Rows are one point carried round by a steady rotation, each followed by how many ticks it has turned.
The counts run from 0 to 139.
[-63, -249, 187, 114, 61, -28, 115, 472, 21, 162, 90, 13, 265, 28, -177, 281, 23, -116, 121, 129, -29, -26, 173, 51, -198, -399, -202, -98, -142, 309, 15, 362, 413, -37, 41, 307, -278, -451, -30, 54, -464, 375, -168, -190] => 136
[353, 54, 246, -46, -369, 210, 223, 189, 256, -280, -115, 62, -42, 319, -149, 120, -245, 60, -45, 250, 517, 81, 128, -302, -192, -210, 47, -294, -358, 59, 85, -30, -117, 96, -253, -150, -3, -318, 84, 279, -70, 259, -110, -436] => 114
[-303, 395, 148, 48, -213, 162, 338, -144, -194, -14, -114, 168, 177, 32, -477, -260, 133, 73, -133, 160, 359, 144, 403, 284, -39, -106, -267, -306, 354, -80, -106, 138, 334, -263, 79, -240, 199, 103, -224, -58, -45, 254, -210, -102] => 68
[70, -337, -131, 122, 20, 295, -174, -128, 493, -171, -30, -72, -332, 403, -82, -42, -235, 486, -203, 61, 435, 116, -153, -39, 84, -49, -25, -241, 37, 250, 252, -202, 23, -84, 133, -227, 356, -45, 260, -138, -134, 133, -76, -302] => 122
[173, -368, 585, -156, -131, -196, -35, 164, 257, 110, 19, 88, 149, -147, 20, 224, 8, -162, 254, 161, 83, 247, 182, 9, 39, -504, 82, 112, -217, 362, 78, 59, -101, 67, -32, 45, 66, -723, 133, 43, -200, 100, -347, -301] => 138
[262, -282, -27, 55, -99, 177, 193, 145, 391, -236, -14, 55, -401, 388, -252, 114, -340, 251, -207, 222, 466, 146, 78, -109, 162, -31, -18, -278, -289, 156, -7, -274, 102, -37, 80, -78, -125, -86, 264, -203, -169, 267, -26, -442] => 9
[-663, 52, -146, 22, -158, 444, 150, -102, 90, 101, -324, -171, 122, 424, -163, -134, 184, 177, -37, 198, 32, 70, -127, 368, 141, -240, -293, -361, 143, 101, 43, 17, 129, -39, 145, 38, -9, 295, -167, -15, 81, 187, 304, 235] => 76
[-6, -188, 438, 595, 277, 40, 151, 150, 41, 77, 238, 79, 301, 131, 86, 168, -153, 487, -107, -88, -152, -284, 15, 190, -97, -146, -201, -124, 260, 197, 96, 29, -123, 32, -247, -2, 176, -408, 276, -78, -472, 135, -50, -99] => 127
[-320, 498, 214, -7, -128, 32, 206, -140, -170, -232, -15, 84, 279, -4, -282, -205, 63, 87, 50, 259, 419, 213, 376, 506, -198, 5, -103, -201, 284, -77, -261, 158, 99, -193, 58, -112, 260, -156, -170, -329, 100, 271, -190, -83] => 69
[240, -200, 451, -102, -118, -79, 283, -6, -144, -70, 75, 21, -242, 78, -177, -143, -17, 206, -26, 3, 11, 80, 363, -179, 699, -259, -219, 151, -232, -40, 234, -84, 4, 5, 245, -233, -202, -253, 267, -279, -83, -36, -360, -333] => 36
[24, -229, 422, 374, 216, -35, 202, 106, 6, 191, 149, -174, 293, 147, 106, 36, -13, 423, -36, -241, -343, -135, -74, 178, 46, -185, -176, -36, 222, 405, 232, 208, 52, -191, -174, 94, 216, -396, 162, -336, -369, 162, 76, -133] => 128
[-163, -212, -116, 137, 101, 363, 91, -84, 39, -119, 200, 43, -49, 356, -45, 134, -290, 453, 96, 33, 318, -280, -276, -168, 158, -190, -224, 198, -154, 18, 692, 70, -92, -119, 175, -227, 233, -127, 234, 12, -276, 118, -1, -338] => 18
[-512, 191, 149, -28, -31, -78, -15, -90, 96, -109, 376, 70, 80, -60, -208, -2, -262, 215, 385, 44, 290, 83, 332, 362, 129, -139, -111, 88, 257, 93, 296, 93, 317, -331, 348, 42, 51, -149, 70, -195, -270, -74, -413, -252] => 41
[117, 62, 344, 56, -114, 38, 101, 338, 156, -182, 169, -197, -5, 141, 150, 208, -224, 254, -66, 2, 216, 443, 573, -78, -351, 181, 76, -162, 66, 176, -92, 177, 339, 16, -324, -137, 12, -569, 174, -181, -109, 189, -124, -152] => 117
[-471, -4, 180, 141, 153, -183, -198, -159, 116, -38, 268, 266, 170, -32, -243, -153, -127, 88, 355, 40, 362, -77, 199, 311, 104, -167, -209, 277, 274, 120, 319, 16, 68, -143, 290, -122, 188, -251, -73, -71, -271, 48, -429, -271] => 42
[0, -217, 436, 201, -55, 18, 167, 502, 66, 0, -10, -98, 17, 259, 307, 419, 26, -28, -114, 27, -27, 235, 178, -130, -333, 131, -235, -119, -80, 312, -91, 296, 243, 63, -353, 22, -268, -634, 101, 34, -145, 232, 222, -50] => 3
[146, 1, 323, -98, -111, 124, 360, -83, -213, -80, 157, 88, -254, 65, 13, 113, -122, 215, -32, 82, 193, 265, 484, 5, 523, -189, -266, 34, -159, -43, 387, -238, -89, -199, 141, -278, -143, -44, 449, -197, -204, -258, -344, -378] => 37
[155, -45, 246, 382, 4, 71, 262, 342, 80, -188, 229, 128, -116, 374, -359, 73, -345, 263, -201, -39, 199, -210, 194, -15, 29, -3, -189, -276, -57, -142, 61, 8, 298, 205, -101, -122, -391, -278, 314, 75, -307, 184, -250, -261] => 11
[-487, 188, -239, -101, -230, 154, 192, -147, 55, -31, -76, -161, 101, 90, -301, -306, -61, -31, 121, -47, 317, 477, 460, -22, 264, -171, -135, -196, -222, -158, 411, -90, -7, -58, 274, -344, -150, 256, -128, -139, -76, -113, -391, -211] => 65
[-258, 125, 359, -66, -453, -40, 352, 95, -76, -75, -134, 219, -70, -98, -281, 157, 76, -305, 34, 191, 86, 127, 225, 630, 186, -315, -362, -371, 23, 76, 11, -164, -247, 31, 10, 94, -502, 33, 134, 111, -72, -31, -116, -131] => 58
[-76, -267, 58, 17, -50, 305, 126, 94, -62, 27, -123, -131, 60, 376, 96, 295, 8, 349, 155, 195, 22, -269, -241, -355, 317, -456, -294, 195, -349, 263, 556, 76, 28, -137, 56, 104, -58, -187, 75, 31, -188, 219, 225, -255] => 132
[-199, -263, 270, 148, -76, -72, -259, 75, 420, -91, 146, -157, -114, 180, 106, -69, -81, 303, 94, -383, 45, 236, 256, -103, -271, 114, -13, -139, 148, 242, 309, 198, 109, 272, -154, -281, 51, -547, 225, 12, -107, 15, -174, -266] => 119
[-455, -72, 124, -31, -35, 408, 351, -99, -490, 113, -64, 159, 129, 106, -318, 50, 293, 273, -26, 246, -84, 7, 187, 240, 123, -320, -370, -52, 20, -188, 330, 232, -135, 172, 320, -217, 137, -200, 349, 33, -174, 4, -176, 146] => 47
[19, -182, 170, 328, -62, 351, 350, -96, 225, 75, -273, -125, 227, 340, -108, -230, 135, 232, -258, -63, -35, -176, -387, 91, 125, -384, -108, -400, 16, 290, 167, -95, -329, 110, -277, -167, 245, -60, 8, 60, -85, 203, 324, -105] => 103
[-574, 97, 408, -187, -165, 381, 156, -131, -234, 96, -34, 108, 270, 113, 128, 306, 122, 130, 141, 404, 41, 184, 213, 500, 60, -255, -270, 50, 241, 238, -45, -67, 65, -209, 168, 55, 282, -125, 343, -23, -170, -135, -32, 225] => 49
[-433, 164, 116, 182, -153, 122, 67, -69, 219, -115, -229, 81, 370, 236, -22, -130, -24, 3, 58, 410, 343, -118, -154, 547, 107, -287, -318, -172, 201, 141, -295, -335, -267, 113, -113, 215, -133, 40, -164, 46, 63, 245, 183, 88] => 78
[-715, -95, -157, 41, 53, 395, 35, -270, 79, 74, -353, -136, 133, 141, 254, -155, 211, 115, -132, 23, 79, 474, -14, 265, 113, -72, -302, -163, 149, 119, 224, -104, -400, 128, -10, -359, 191, 173, 111, -80, 2, -78, 144, 132] => 74
[-579, 248, -35, 66, -219, 402, 50, -94, 210, -76, -287, -71, 267, 420, -144, -136, 41, 113, 94, 410, 156, -58, -122, 446, 186, -281, -158, -280, 142, 129, -172, -160, 50, 0, -11, 245, -106, 197, -141, -27, 96, 281, 227, 228] => 77
[-8, 75, 117, 277, 89, 304, 204, 204, 57, -239, 237, -104, 213, 431, -276, 57, -369, 732, -51, 209, 116, -218, 47, 106, 66, -199, 13, -359, -8, -194, -55, -32, 177, 91, -2, 134, 55, -202, 368, -277, -314, 243, -122, -44] => 125
[-127, -375, 142, -322, -104, 362, 155, 190, -87, 35, -164, -169, -270, 412, 214, 437, 6, 131, 30, 451, -25, 208, 52, -79, 249, -182, -318, 70, -337, 133, 240, 115, 232, 9, 288, 124, -252, -261, 360, -89, -127, 148, 149, 27] => 28
[-60, -511, 215, 78, -106, -119, -224, 131, 719, 39, -36, -75, -207, 315, 208, 112, -60, 19, 153, -153, 197, 246, 32, -162, 131, -79, 36, -65, -163, 496, 201, -90, 39, 212, -141, -224, -74, -437, 79, 145, -34, 45, -17, -304] => 6
[44, -215, 413, -132, -40, -138, 52, 374, 202, 181, 87, -111, 296, -31, -95, 242, -108, -142, 258, 226, -46, 113, 267, 4, -43, -524, 73, -71, -237, 371, -60, 213, 260, 3, 33, 350, -69, -619, -10, -86, -291, 200, -305, -218] => 137
[-326, -273, 157, 164, 201, 144, 202, 269, 41, 38, 232, 143, 455, -27, -167, 262, -148, 102, 31, 173, 38, -181, -74, 425, -421, -319, -121, -119, -2, 186, 111, 262, 7, -65, 122, 251, 152, -611, 269, -27, -526, 274, -97, -50] => 22
[-184, 240, 609, 23, -530, -242, 242, 77, -115, -100, -51, 209, -87, 26, -208, 98, 206, -290, 147, 4, 11, -51, 390, 501, 323, -238, -455, -120, 134, 169, -78, 8, 30, 27, -86, 70, -554, -126, -58, 124, 12, 74, -40, -105] => 59
[-153, -416, 362, -38, -154, -73, -152, 260, 637, -51, 25, -225, -26, 273, 330, 141, -184, -35, 272, -92, 23, 428, 157, -4, -8, -20, 132, -91, -133, 536, 90, -70, 48, 201, -119, -21, -121, -542, 175, -59, -19, 48, 20, -227] => 5
[121, -419, 367, -41, -32, -468, 23, 29, 260, -87, 13, 201, -233, -117, -244, -130, 32, -125, 40, 39, 151, 123, 175, 307, 385, -307, -154, -43, -96, 147, 130, -11, -144, 97, 245, -24, -247, -445, 88, -330, -175, 173, -340, -425] => 34
[-12, -212, 376, 265, 155, -262, 157, 24, 147, -41, 277, -46, -163, 158, -112, -139, -48, 399, -56, -524, -90, -32, 34, 57, 56, 12, -62, 36, 222, 342, 495, 319, 97, -181, 79, -194, 204, -446, 188, -324, -159, 109, -10, -492] => 15
[149, -324, -74, 2, -259, 51, 136, 145, 409, -26, -240, -284, 2, 291, -242, -85, -46, -134, -68, -27, 92, 156, -14, -368, -27, -321, -24, -274, -404, 422, 318, 166, 120, 6, -76, -69, -111, -218, -295, 93, -45, 476, 78, -488] => 112
[-422, 70, -152, -61, -83, -109, 142, -36, 2, 2, -105, -248, -123, 76, -128, -343, 50, -31, -34, -155, 205, 481, 512, -162, 339, -61, -384, -20, -131, -131, 454, 127, 35, -99, 285, -350, -313, 107, -243, -340, 30, 98, -246, -217] => 64
[-270, 114, 167, 57, -171, -383, -33, -81, 17, -168, -51, 51, -87, -185, 261, -74, 56, -186, 166, -98, 389, 383, 499, 155, 336, 103, -506, 250, 176, 65, 213, -108, -327, -165, -55, -267, -275, -114, -200, -289, 51, -14, -194, -350] => 62
